rotation ticks, each row followed by its count of ticks:
The counts run from 0 to 194.
[ -5   6  -4   6   0   9  -5  -8  31  -2 -11  -9   1  -6  12  -2   7 -19
  18   7  -2   1   3   1 -12 -20 -11   6  -6   8  10  10   5  -5   9  12
  -4  16 -14   3   0] -> 129
[ 14  16 -15   2 -13   2  11   2 -11   8   5 -15   9   3  -9  12 -12   2
  -7 -11  11 -11 -19  -2  12   1   1  -8 -13 -12  13  -5  -9   6  -1   0
  17  16  -7  -2 -16] -> 156
[  7  15 -11   4  -1 -10   0  -3  -7  -2  -8  -3  19 -11  10  -1   3  18
   8  -5  -4 -16  -1  -3   4  -6  15 -16  -6 -26  -5  -8   5   2  -7 -11
  14 -12   2 -17  -5] -> 40
[ 18  11 -18 -12  -3  -7  14   5 -14   0   3 -16   6   7 -10   8  -9   8
  -4   4  -4 -17  -8  -5   2   8   7  -7  -8 -11   1 -10 -16   2  -9  -8
  24  -4 -10 -14  -5] -> 164
[ 11  -1 -16   3 -15  14 -15  -7  13   6  -8 -11  10   2   5   9   9  -9
   7  -3  11 -11   2   4   1  -4  -8   1  -5 -16  10  15   3   0   6   3
   5  25 -12  14 -15] -> 135
[ 18  16 -16   0 -13   3   7   0  -9   6   5 -15  10   7  -2  11  -9   5
  -5  -9   7 -17 -17  -2   9   3   2  -7  -9 -15   6  -2  -8   9  -3  -6
  23  12  -7  -2 -14] -> 155
[ 12   3 -10   2  -3  -3  -2  -2  -6   6 -16  -4  20 -10  16  11   4  15
  10  -3  12 -14  13  -5  10  -2  14  -7  -9 -29   3  -8  -1   4  -6 -10
  10   3  -2  -6 -14] -> 31
[  2   9  -5  13 -11  13  -6  -6  14   7  -8 -12   7  -6   3   8   5 -16
   7  -5  12  -1  -7   1   2 -12  -7   1  -9  -5  19  12  10  -1   8   9
  -1  27 -12  13 -13] -> 137
[ -1 -10  17 -11  13 -10  -5   4  -5  -6  -4  11   1  -1   0  -9  17   3
   3  14   3  -1   2  -6  -1  12  13  -7  14  -5   9  -3  11  -5 -10 -12
  12 -32   5  -7   9] -> 193
[  0   3  -2   0  13   1  11   6  11   6 -18 -14   9 -11  18  -1   1 -10
  25   5  12   3   8 -13   3 -14  -2   7 -12  17  15 -10  -8  -1   9   7
  -1  11  -8  -5   0] -> 16
[  0   4   2  -3   2  -5   0   0 -19 -10  -5   4  -3   3 -12 -12  11  -5
  -5  22 -14 -10   4  -6 -12  22   1  -4  14   3 -14  -8   9  -2 -11  -8
  -3 -20  -7   0  21] -> 70
[  3  11 -15  -5   0  -7  -1   3 -24  -7  -4  -3   5  -1 -15 -14   6   7
  -3  12 -18 -11  -4  -3 -12  12   3 -11   9  -4 -16  -8   8  -4  -6  -4
   3 -21  -4 -12  15] -> 60
[ 10   3  -9   0   3  -5  -1  -3   0   1 -18  -4  20 -10  23   8   7  12
  17   3   7 -17  14  -6   8  -6  14  -6  -9 -24   1  -8  -2   3  -8 -11
  13   0  -5  -7  -8] -> 30
[ -7  14   2   8  -1  -4   3   5 -29   3  -5  -2  -6 -10 -30 -12   5  -8
  -9  10  -5  10  -3  -2  -8  12  -2  -9   5  12   0 -10  12  -9   0  10
 -17  -8  -1   1  10] -> 66
[  5   0  -1  -5  -2  -2  -5  -1 -24  -7  -5   5  -2   5 -14  -9  12  -2
  -8  20 -10 -10   7  -2  -9  26   2  -2  15  -4 -16  -5   7  -1 -10  -9
  -3 -18  -7   4  16] -> 71
[ -7  -7  -7  -5  -1   6  -8 -10  22   5  -1  -2 -12   2  -4  -5  -1 -14
   8 -10  -2  17   8  11  -7 -15 -17  11  -5   8   4   7  -8   1  15  16
 -19  17   4  -2  -6] -> 117
[  6   7 -18  -6  -3  -5  -5   3 -28  -4  -2  -3   5   3 -18 -12   7   9
  -6  10 -15  -9   0  -1 -10  17   4 -11   8  -9 -17  -6   6  -4  -5  -5
   1 -19  -3 -10   9] -> 61
[ -8  25  -3  15   0 -12   7   2 -13   4  -4  -4   9 -21 -10  -8  -4   8
   4 -11  -4   6 -14  -4   2 -12  11 -20  -9  -6   6 -10  15  -5   3   6
  -2  -6   9 -17  -5] -> 46
[ -4  -4  26   8  -5   4  -4  -9 -14   5   1  19 -14   4 -16   1   4 -10
 -14  -2   8  12   3   6  10  24  -4   5   7   0   2  -2   4   9  -4  -4
 -15   2  11  20   2] -> 85
[ -2  12   5  13  10  -4  10   0   6   5 -22  -9  13 -22  18   6   3  -4
  20   3  13   2   8 -10   8 -17   7  -2 -14   1  16 -12   1   0   1   2
  -1   8  -5  -4  -6] -> 26
[ -5 -10   5  -6  -1   3  -5 -12  15   6   9  11 -16  10  -7  -6  -8  -5
  -3 -18   2  21   4  15   3  -4 -16  11  -4   5   0   3 -13   9  14   7
 -17  10  19  -2  -3] -> 106
[ -7  -4  20  -5  15 -11   0   5  -2  -6  -5   9  -4  -7  -3 -10  18  -1
   3  15   4   4   0  -9  -3   7  13  -7  12   2  15  -5  13  -8  -8  -7
  10 -31   4  -9   9] -> 192
[  4  16 -17   0  -2 -12   0   1 -17  -6  -2  -4  14  -5  -5 -11   2  19
   1  -1 -14 -11  -9  -2  -7   1  10 -18   1 -17 -13  -9   7  -3  -5  -6
  11 -18   2 -20   5] -> 50
[ -1 -10  11 -13   3  -1  -4 -15  21 -10   9  19 -11  16  14  -8  -4   2
   2  -6 -10   2   5  12  -2   4  -7  11   5  -2 -15   1 -13  17   0 -12
   0 -10  15  -6  11] -> 101
[  2  -9  18  -7  -2   2  -6 -14   4  -5   7  24 -10  18   7  -3   1   1
  -8  -2   0  -4   6  11   5  22  -2   9  11 -10 -13   1  -7  16  -8 -18
   2 -10  13   7  10] -> 92
[  0 -10  -6 -18   4   0  -8 -13  30  -8   4   9  -8  16  14 -10  -2  -1
  10  -4 -14   3   9  11 -11  -6 -12  12   1   2 -14   4 -15   7   7  -2
  -3  -2   6 -13  10] -> 111
[  0  -4  -4 -11  16   5   9   9  18   3  -9 -11   4   4  14 -10   0 -10
  21   1  10   7  -6 -10  -1 -12 -11  10  -5  27  15  -4 -10   2  16   7
   4   6  -4  -9   6] -> 6
[ -4  19 -13  10  -6  -7   2   5 -30   8  -2  -6   4 -12 -29 -10  -2   5
  -8  -7  -5   9 -12   0  -2   2   2 -16  -2   0   3  -9  13  -8   6   9
 -11  -4   6 -10  -2] -> 55
[  3  -2   6   3  -8   3  -6   1 -30   5  -4   9  -7   2 -29  -2   8  -8
 -15  10   3   4   7   2   2  29  -1   0  11  -1  -2  -5   7   0  -4   0
 -15  -3  -1  15   5] -> 74
[ -7  -3  18  -6   6  -3   1 -13  23 -11   9  20 -12  14  13 -12  -6  -2
   4  -5 -10   5   2  11  -3   0  -6   9   5   5 -11   0 -10  15   0  -9
  -2 -11  16  -6  15] -> 100
[  8 -14  -9 -12   4  10  -3   7   7  13  -1  -9   0  10  -3  -5   0  -8
  10 -13  21  12  -7  -5   7  -2 -17  10  -6  15  20   3 -14   3  19  10
   1  15   4  -2  -8] -> 3
[  0  -6  -2  -9  12   6   5   8  14   7  -6 -11   1   2   8  -8  -2 -13
  19  -5  15  11  -8  -9   2 -11 -13   9  -5  26  20  -1 -10   0  17  11
   1  11   0  -7   0] -> 5
[ -7   6  25   5   6  -2   4  -4  -8 -12  -5  14 -10   1  -3  -9   8 -12
  -3  21  -7  -1   3  -3  -5  18   3   1  11  10  -8  -8  11   3 -12  -8
  -6 -17  -1  10  21] -> 79
[  1   1  -3   1  10   4   9   6   5  10 -18 -14   9  -8  11   0   0  -9
  22   1  19   7   7 -13   7 -12  -4   8 -12  17  20  -9  -9  -1  11   8
  -5  17  -6  -4  -6] -> 15
[  5  13 -13   9  -8  -7  -4   0 -21  11  -5  -3  13 -13 -11   2  -1  15
  -2 -17   5  -2  -5   3   9  -3  11 -19  -7 -26   4  -6   6  -1   1  -2
   3   0  10 -10 -17] -> 43
